Named moves (each a turn or a mirror), then the moves between two rows, first move first; the first pair answered:
j848:
[-16   7  -2  -3  20   2  -9 -13 -10 -20   4  16] |-> [-16   7  -2  -3  20   3  -9 -13 -10 -20   4  15]
[  6 -13   2   7 -20  15  14  -3  19   5  11 -18] |-> [ 12  -3   2   4  -3 -23  -1  12   9  30  11  -5]
[ -4   2 -13   4  -3  -5 -11  -1  13  12   2  -1] |-> [ -6  -1 -12   5  -7   6  -8  -5  16   5   2  -4]
[ 10   6  -2   6  -4  23  17 -11  -2  -7   3  -5] |-> [ 15  15  -2   3  12 -12   5   2 -10  16   3   8]
j10:
[ 0  0  7 -3 -2 -3 -1 18  4 26 -3  5] |-> [-14  -4   7  -2  -8  27   4   1   9  -3  -3   3]
[ 16   9  -7   9  24 -11  35   6 -11   8   6 -12] |-> [ -9  -4 -20  21 -35  -9  11  10  -3   5 -16   4]
[ 1 -6 -1  5 -5 -4  6  4 -4 -4 -4 16] |-> [ 3 -3  1  3  6  1 11  0 -4 -8 -1 12]
[ -2  -9  -6   2  -3  32 -19  -9   2 -21   4  -1] |-> [ 24   0  -2  -3  26  -4 -16  10  -6  14  13  -4]
j742:
[ 30  -9  16  -1   6   9   9   2 -11  17   8 -21] |-> [ -8   7  15  -3  21   5 -19 -16 -24 -12   4  14]
[-17  13   5  -4  14   1  -2 -15  -3 -22   0   8] |-> [ 16  -1   8  -3   0   3  22   0   8   5   4 -23]
[  5  13  14 -11  38  16  20 -14  -5 -18  14   2] |-> [17  8 15 -9 33 17 29 -8 -2 -8 16 -9]
j598:
[10  3 -4 -9 12 13  4 -2  4 -6  0  0] |-> [  8   5  -4 -10  16   9   1  -2   2  -7   0   3]
[16 11  0 -5 26 -9 -2  2 -1 -1  3  2] |-> [24  6  0 -3 18 -7  3  6  4  6  3 -6]
[-11  -7  -2  -3 -18   3   5   8  14  -2 -10  -8] |-> [-18  -3  -2  -3 -14   6   1   2  11 -12 -10  -3]

Each pair is two moves apart.
[ -5   4  -4   2  13 -16  -9   7   0   1  -3  14] |-> [-10  -6  -4   5  -7  12   0  -3   9 -17  -5   4]
j598 then j10
[  3   7 -17   1   0  -2 -13  11 -10   4  -9  16] |-> [ 11  -3 -16   2 -13  19   3   8  -1   0  -7  -2]
j742 then j848
[-18  -8  -1   6  16  20  -8 -14   8 -24  -5   6] |-> [ -6 -14   1   5  14  28   6 -12  13 -20  -1  -9]
j742 then j598
[  6   5   3  -3  17  -2   7  -3  -2   5  12 -12] |-> [ -3  -4  -4   4 -20  -7  -7   4   3  12  -1  -4]
j598 then j10
[  1   2  -4  -2  -5 -20  -9  10   0  15  -6   8] |-> [ -7   9  -1  -5  12 -17 -10   1  -5   3  -2  15]
j10 then j848
[ 15   0  -7  10 -18 -21  -9  29  -3  23 -26  21] |-> [ 15  -5  -8  12 -29 -11  -5  28   2  21 -29  16]
j742 then j598
[-13  -3   6  -2  -8  11  -2 -12   3 -14  -6   8] |-> [  3  -1   5  -4  -2 -18  -7   6   0  16  -5   9]
j848 then j598
[  6  -2   5  -2   8 -13   0   1   2  10   8   2] |-> [ -2 -10   2   3 -17   3  -1  -3   9   1   3  -1]
j10 then j742
[  7 -10  -4   3  -7   5 -10  -4   3  12  -5 -10] |-> [  2  -1  -1  -2  18   4 -12 -12  -4   2   1  -3]
j742 then j10
[-10   1  -9  -9 -14  19   2  -7  12 -17 -13   8] |-> [-15  12  -9 -12   3  -3 -11  -4   4 -11 -12  23]
j598 then j848
[-1  6  6 -6 16 -5 -3 -5 -8 -3  4  5] |-> [ -8  -3   1   1 -16   0 -10  -3  -1  -4  -5   6]
j598 then j10
[ 17  -5  10 -12  -8   9  17 -11  -7  -1   5 -26] |-> [ -4  13   8 -16  15 -19 -10 -13 -22  -3   2   7]
j848 then j742
[  6  -2  -7  -2 -20 -24 -12  12  -6  22  -7   9] |-> [-15  10  -1  -7  15   7  -8 -17 -13 -24   1  16]
j10 then j598
[  7  10   0  -7  18 -23  -6   3  -6  14   1   3] |-> [-10  12  -1  -5  14 -18 -15  -5  -8  -1  -2  14]
j598 then j742
[  4   1   5  -1  12   2  12  -9   5 -13  -4  -1] |-> [ -3  -1  -1   3  -9 -13  -4   0   5  -2 -13  10]
j848 then j10
[ 4 -6  7 -5  6 15  9 -2 -3 -4  3 -2] |-> [ 3 -3  4 -3  0 -9 -4  9 -6 13 -3 10]
j598 then j10
[  0  -4 -12  -2 -11  20   6 -12  13 -29   0  -4] |-> [  9  14 -10  -9  23 -26  -8   3  -1  -1   5  12]
j598 then j10
[ 21  -8  -3   1 -16  -6  11  13   7  22   1 -12] |-> [ 25  -5   1  -3   2   1  21   7   5  16   8 -17]
j10 then j10
[  2  -8   0   8 -11   5   8   3   1   7   2 -10] |-> [ 7 -2  2  4  7 -4  9  5 -4 11  7 -9]
j598 then j10
[  6   4  12  -8  25   6   1  -4  -4  -8   3 -13] |-> [ -5 -10   2   2 -24  10 -12   1   6  -5 -11  -9]
j10 then j848
[ 15   3   4   4  23 -12  -2  12 -12  25  12  -9] |-> [-12  -3  -7  13 -19 -12 -26  10  -9  15  -5  11]
j10 then j848
[-18  15  -5  -2  27  17   2 -22  -1 -23   1   3] |-> [  2   6  -2  -1  21  27  22 -16   7 -14   5 -20]
j742 then j598
[  1  -1   4 -17  11  17  34  -3  17 -12   7 -22] |-> [-20  17   2 -20  34  -8   8  -7   3 -18   4  10]
j742 then j598
[ 21   2   6  -7  10 -12   0  11  -4  20   5   0] |-> [ -1 -10   0   1 -29  16  -5   0   5  -4  -6   3]
j10 then j742
[  3  13   1  -9  29 -14  -1   2  -7  14  11   7] |-> [-12  10   2  -7  24  15   3 -15  -5 -14  10   5]
j848 then j598
[-6  5 -1 -5 -1  0 -9  0  1 -8 -2  6] |-> [ 9  3  2 -7  6 -2  2  5  3  3  3 -6]
j10 then j742
[  3  -6  -2  -2 -14  -4  11  11  -2  11  -2 -11] |-> [-20   2  -2  -3  -7   0  -4  -2  -9 -10  -4   8]
j742 then j848
[  7 -13   2   9 -34   0   1   7  12   1  -8  -3] |-> [ 23   4  10  -1  21 -17   9   8   0   9   8  -4]
j10 then j848
[ 5  5 21  1 28 -7 12 -5 -8  1  1  3] |-> [  9  -5  21   3  14  12  23  -8  -1  -4   1 -10]
j598 then j848
[-15   8  -2   3   8  -1 -20   0   5 -17  -3  10] |-> [-12   0  -2   5  -5  16 -10  -2  13 -22  -3  -2]
j598 then j848
[  9 -10  -7   7 -20 -11  -4   8   6  22  -8  -1] |-> [ 10   4  -2   0  19 -23  -5   3  -5  17   0   6]
j10 then j848
[ -1  -3  -4   6 -14  -9  -4  10   8  22   0   0] |-> [-15   7   2   1  15  13   1 -12   3 -12   9   5]
j742 then j10
[  9   6   0 -20   5   7  18 -12  -2  -6   5  -7] |-> [  4   5  -7 -17 -15 -19  -1   1  -3  12  -4   9]
j598 then j10
[ -4  -6   3  -2   8  22  14 -14  -3 -25   0  -7] |-> [ 11   5   3  -6  26 -23   3   7 -12  11   2   3]
j742 then j848
[ 8 -2  3  0  0  5  8  1  3 -1  2 -6] |-> [ 7 -1  1  0 -2 -8  1  6  1  7  0 -1]
j598 then j10
[-19   0   1   5   7  15  -3  -9  -2 -21   1   5] |-> [-22  -3  -4   8 -13   3 -13  -1   0  -9  -7  11]
j10 then j10
[ -9   3   4  -2   4 -10 -15   7   1  -8  -2   7] |-> [ -3   4   6  -3  12 -14 -12   9   1  -2   0   4]
j10 then j598
[ 14 -10   0   2   3  -5   1   1  11   6  14 -17] |-> [ -5 -12  -3   6 -13   8  -7  -8  14 -11   7  -8]
j10 then j598
[ 10  10  -1   2  13 -28  -8  15 -13  25   1   4] |-> [ -1 -11  -4  10 -30  26   8  -3   4  -9  -6 -15]
j598 then j10
